In the rows, 128 means zero.
The rows below come in pairs that one turn or mirror swaps. Which row does each named row swap with?
The rows were stretched afterwards, more along some directions than others.
pavok: [109 124 121 137 165 103 145 127 147 128  84 163 154 136  97 134 126 149
 112 169]
Gukun: [125 145 140 115 127 117 124 138 152 125 140 169 158 120 119 146 132 123
 118 124]
ner: [108 119 130 166 147 147 190 133  90 138 129 146 116 107  98 166 130 107
 129 152]
ripiv: [116 136 131 149 168 106 151 126 139 131  94 150 158 136 114 137 123 155
 116 161]
sas: [107 115 122 145 135 150 162 132 107 141 122 133 118 122 100 136 140 127
 113 148]
furo: [130 130 129 142 163 112 145 129 133 130  81 146 139 140 107 135 119 136
 121 161]
gero: [121 125 120 146 164 108 145 128 144 120  90 161 137 128 122 156 126 160
 122 153]
sobu: [113 117 128 167 157 139 182 129  96 134 113 132 131 110  98 159 144 127
 115 156]
viser: [114 117 134 156 143 149 176 128 101 141 120 143 127 114  92 167 132 119
 114 163]
kes: [112 113 121 149 132 133 160 139 109 125 137 141 119 122 105 145 129 116
 115 145]
muruf: [127 145 133 111 128 120 120 143 156 122 138 174 155 120 119 146 133 124
 117 128]
Kasa: [137 145 139 128 131 158 151 133 107 134 154 146 133 108 132 137 125 122
 121 151]
Genu: [128 132 120 147 164 107 144 135 135 116 104 153 144 138 127 129 121 163
 101 169]
figu: [109 125 128 148 157 118 148 134 137 137  81 160 153 138 115 141 129 142
 124 154]
Babaz: [104 123 120 147 156 104 154 132 151 137  89 152 147 142 107 131 133 155
 116 152]
Moz: [128 142 129 114 130 117 123 145 159 115 132 172 153 117 121 156 134 124
 115 126]
butov: [109 121 129 141 131 151 155 132  98 139 140 132 116 120 100 145 137 116
 123 148]
pob: [116 140 123 134 162 108 131 143 145 120  95 156 144 139 114 132 137 159
 109 156]
zin: [139 146 138 126 137 159 152 128 113 136 156 147 138 105 131 140 125 126
 119 151]
Kuzad: [104 120 129 149 147 137 185 132  99 136 126 147 123 107  95 159 129 119
 118 156]
Vir: [113 134 124 138 168  90 152 128 148 127  89 165 152 133 113 137 119 167
 110 165]
puguf: [107 124 140 151 140 154 164 138  91 148 125 147 116 120  92 139 129 107
 127 150]
zise: [114 110 136 147 135 155 170 125  93 142 125 135 122 119  95 161 127  90
 127 150]
Mume: [142 145 141 123 128 151 151 129 104 128 156 147 127 110 133 148 114 119
 122 150]
Dup: [117 129 122 146 164  90 154 135 149 124  86 159 154 135 115 147 125 162
 113 158]
Vute: [109 112 129 161 142 138 186 132  98 134 128 137 127 106 104 171 132 115
 120 152]
Pomol: [139 145 144 122 127 153 149 121 107 139 158 151 136 117 130 136 114 125
 118 156]
Kitar: [102 117 135 156 137 147 176 127  99 142 134 135 129 114  89 159 131 101
 126 144]
tamab: [132 148 136 116 128 112 128 141 150 119 136 167 152 120 124 155 131 121
 118 123]
muput: [111 131 135 159 136 150 169 136  92 146 137 138 131 115  96 152 139 101
 129 150]
zipo: [138 146 142 129 129 159 156 130 104 135 152 144 131 112 126 140 120 116
 117 153]
mut: [140 140 141 128 128 157 152 126 105 136 154 145 136 110 136 145 120 125
 121 153]
Nevo: [111 118 113 135 159 109 139 136 154 120  88 162 142 128 113 147 138 158
 122 154]
kun: [112 117 128 167 141 156 171 134  97 147 114 132 120 112  95 156 134  99
 130 146]
Tovob: [119 130 127 145 166 117 143 141 150 135  85 167 149 131 107 139 137 145
 122 156]
Zivi: [113 133 128 158 168  95 155 134 139 124  87 163 147 133 121 145 125 154
 123 156]
Fome: [111 114 135 159 142 148 177 125  99 134 125 148 122 111 107 178 130 118
 123 150]
Ranez: [130 142 130 106 130 117 118 135 155 118 136 172 156 121 123 148 130 128
 118 129]
vub: [113 132 120 139 168 120 132 139 147 131  97 163 140 128 119 129 128 150
 120 155]
mup: [142 145 141 128 131 153 156 128 104 133 154 143 134 108 139 146 122 122
 123 148]
vomil: [108 142 126 148 154 111 146 153 140 128  94 155 144 135 110 131 140 134
 128 148]
pezor: [110 112 134 160 140 161 173 136  97 148 126 139 118 107  96 155 142 100
 134 148]
ros: [139 147 144 129 133 148 158 124 102 134 158 149 136 111 136 142 117 128
 122 151]
vizak: [130 145 128 113 136 121 125 145 150 109 134 170 144 113 124 151 134 124
 116 130]
nofi: [120 130 116 134 164 109 134 132 151 125  86 156 151 138 116 128 139 172
 101 158]
mozu: [128 148 133 120 135 111 133 142 150 113 138 170 149 114 127 156 130 125
 116 126]
Gana: [106 115 126 149 145 150 180 127 101 145 116 141 120 119  79 140 125 111
 119 169]
muko: [132 145 134 108 130 116 123 137 151 113 140 175 153 118 128 160 124 127
 115 133]

furo pairs with zise
kun pairs with figu
Fome pairs with gero
sas pairs with nofi
kes pairs with Genu

